Some points, one per row:
c(29, -24, -14, 24, -38, -38, 19, -42, 32, -20, 19, 48, 50, -22, -31, -44)
c(-18, -5, -31, -14, 34, 23, 37, 30, 20, -8, 26, -17, -34, 1, 31, 28)
c(24, 5, 20, -33, 37, 38, -42, 37, 36, 36, 28, -29, -34, 1, -18, 39)
c(31, 13, -10, -45, 44, 44, -41, 20, 36, 25, 29, -10, -34, -22, 42, 37)
c(9, -25, 23, 24, 4, -9, -35, -48, 36, -22, -31, 48, -18, -5, 41, -41)
c(26, -6, 5, -43, 38, 42, -42, 34, 30, 43, 28, 28, -33, 29, -29, 39)
c(20, -21, -33, 32, -37, -38, 42, 27, -27, 37, 27, 38, 48, 5, -27, -13)
c(15, -17, -55, -52, -37, 39, 17, -32, -46, 12, -53, 37, 9, 53, -31, -44)
c(-52, 49, 26, 21, 42, 40, -38, -25, -44, -40, -6, -32, -34, -8, -41, 4)
c(26, -34, 25, -26, -12, -15, 47, 9, 15, -6, 23, 21, 23, -11, 9, -31)
c(-47, -24, 6, -27, -22, 22, 41, -41, -48, 35, 23, -10, -3, -23, 43, -42)
c(-50, -16, 23, -40, 0, -6, 0, -25, -16, 30, 20, 2, -32, 42, -42, 20)
c(15, 21, 3, 32, 10, -38, -32, -25, -15, 43, -32, 46, 44, 1, -40, -29)
c(-39, 20, -33, -38, 41, 43, -39, 27, -12, -5, 24, 33, 20, 42, -22, -20)
c(-32, 27, 20, 32, 23, -23, 41, 37, -42, 39, -5, -33, -29, -23, -35, 39)
c(3, -6, 31, -36, 41, -13, -36, 39, 10, -27, 26, -38, -9, -23, -42, 39)
c(29, -28, 20, 21, -35, -27, 42, 0, 16, -30, 18, 20, 2, -27, 28, -29)
c(21, -11, -28, -40, 47, 42, -34, 38, 6, 5, 27, 20, -18, -3, 37, 36)
c(24, -27, 23, 29, -37, -36, -18, -39, 23, 41, -14, 46, 29, -12, 29, -43)
c(25, -11, -3, 33, -37, 35, 32, -44, -17, 43, -30, 46, 3, 2, 43, -37)
c(26, -17, 3, 24, -37, -35, 38, -38, 18, -25, 1, 46, 42, -25, -30, -38)
c(-51, 18, 9, -43, -34, -35, -41, -14, -44, 44, 6, -32, 14, 27, -40, 37)
c(18, -14, 3, -47, -27, -35, 28, -27, -40, -41, -53, -31, 33, 55, 18, -47)
c(15, 23, -8, -23, 35, 45, -43, 38, 36, -35, 16, -4, -33, -19, 18, 38)
Then 12 other points, each followed by its number:
c(-6, 30, 16, 28, 47, 34, 21, 34, -27, 42, -2, -24, -23, -23, 11, 33) 0
c(14, -14, 23, 30, -15, -24, -29, -37, 29, 40, -27, 38, -25, -2, 40, -28) 1
c(29, -20, 21, 20, 40, 3, 38, 35, 35, -42, 24, -37, -33, -21, 20, 28) 2
c(-24, -6, -55, -20, -38, 23, 28, -48, -42, -36, -43, -37, 39, 48, -45, -47) 3
c(30, 5, 16, 23, 46, 28, 38, 34, 13, 45, 30, -36, -30, -19, 30, 40) 4
c(-37, -26, -7, 33, -38, -38, -40, -43, -37, 9, -38, 30, 49, 14, 39, -47) 5
c(-12, 7, 21, 31, -36, -31, 42, -3, 24, -36, 14, 34, 32, -21, -31, 20) 6
c(17, 36, -44, 11, 47, 45, 36, 38, 34, 39, -44, 33, 39, -12, 41, 26) 7
c(-51, -27, 2, -9, 18, 21, 33, -43, -49, -40, 17, -8, -22, -21, 43, -43) 8
c(28, 34, 10, 30, 35, 42, 41, 10, 37, 4, -48, -37, -33, 40, 41, 38) 9
c(-53, 35, -28, 31, -22, -36, -32, 31, -48, -42, 28, -33, 3, -19, -37, 33) 10
c(-53, 42, -30, -35, -24, -3, -40, 32, -47, 40, 28, -36, 14, -19, -42, 33) 11
Which two of these numbered points are nearest to each point below, ignoring the direction in which the first points spread most? Their numbers follow each, nearest first.
c(-47, 21, 7, 28, 30, -31, -37, 13, -46, -38, 30, -27, -33, -10, -46, 30) > 10 6
c(22, 52, 23, 28, 42, 19, 17, -45, 20, 21, 21, 43, -18, -28, -24, -46) > 0 1
c(25, 1, -15, 32, -26, -39, 8, -1, -5, 41, 5, 45, 43, -9, -33, -27) > 0 6
c(7, 40, -34, 2, -34, 30, -40, 37, 28, 42, 22, -31, -34, -2, -42, 16) > 11 1
c(-47, 27, 21, 31, -17, -12, -22, 29, -34, -39, 22, -36, -33, -28, -35, 37) > 10 6
c(7, 11, 24, 28, -36, -33, 31, -42, -25, -1, 25, 41, 32, -10, 24, -44) > 0 6
c(23, -16, 7, 25, -33, -37, 42, 18, 34, -30, 21, 32, 42, -21, -38, -8) > 6 2
Now 12 new points, numbered from 0 again:
c(-34, 28, 23, 9, 3, -28, 42, 30, 5, -35, 11, 5, 26, -25, -41, 25) 0
c(-21, 3, 21, 11, -25, -24, -21, 37, 15, -6, 28, -35, -9, -7, -40, 38) 1
c(-50, -26, 12, -27, -18, 26, 37, -45, -48, 20, 18, 8, 1, -24, 42, -45) 2
c(-8, -28, 15, 20, -34, -40, -41, -44, 32, 34, -29, 51, 43, 39, -9, -48) 3
c(25, -32, 21, -36, -35, -16, -7, 27, -39, 40, 27, -35, -2, -14, 24, -16) 4
c(-41, 39, 13, -10, 43, 39, -43, 25, -36, -36, 24, 26, -28, -21, -31, 22) 5
c(-10, -23, -55, -52, -39, 43, 32, 33, 26, -38, -49, 43, -21, 44, 9, 39) 6
c(30, 4, 20, 15, -1, -15, 19, 36, 36, -36, 23, -40, -28, -27, -14, 39) 7
c(-40, 27, 9, 25, -31, 1, -43, 27, -31, -39, 23, -38, -34, -9, -35, 37) 8
c(17, -27, -18, -24, 39, 39, 32, 29, -27, -35, 11, -37, -33, -25, 43, 27) 9
c(25, 36, 21, 31, 46, 38, 43, 36, -39, -41, -25, -35, -33, 22, 35, 38) 10
c(-41, -3, 19, 32, -22, -26, -42, -42, 7, 40, -50, 45, -15, 0, 35, -22) 11
Which two of these numbered points are nearest to each point below, ignoring the direction in which the first points spread most? Their numbers follow each, nearest first.
c(31, 29, 16, 31, 42, -34, -40, -33, -12, -40, -40, -8, -34, 40, 30, 19) > 10 11
c(27, -3, 26, 32, 37, 18, 25, 9, 38, 44, -38, -19, -32, 16, 41, 25) > 10 7
c(-52, -35, 20, 26, 8, -38, -43, -46, -50, -32, -43, 34, 11, -24, 46, -45) > 11 5
c(28, 18, 23, 32, 34, -20, 42, -2, 23, 41, -30, -24, 12, 11, 21, 20) > 10 7
c(28, 10, 23, -26, 19, 25, 26, 31, 34, -39, 7, -36, -32, -20, 4, 37) > 7 9
c(-47, -24, 23, 8, -1, -20, -23, -47, -46, -42, -10, 38, 27, -22, 43, -44) > 5 2
c(18, 27, -30, -1, -17, -37, -36, -45, -40, -39, -48, 42, 43, 47, -26, -33) > 5 3
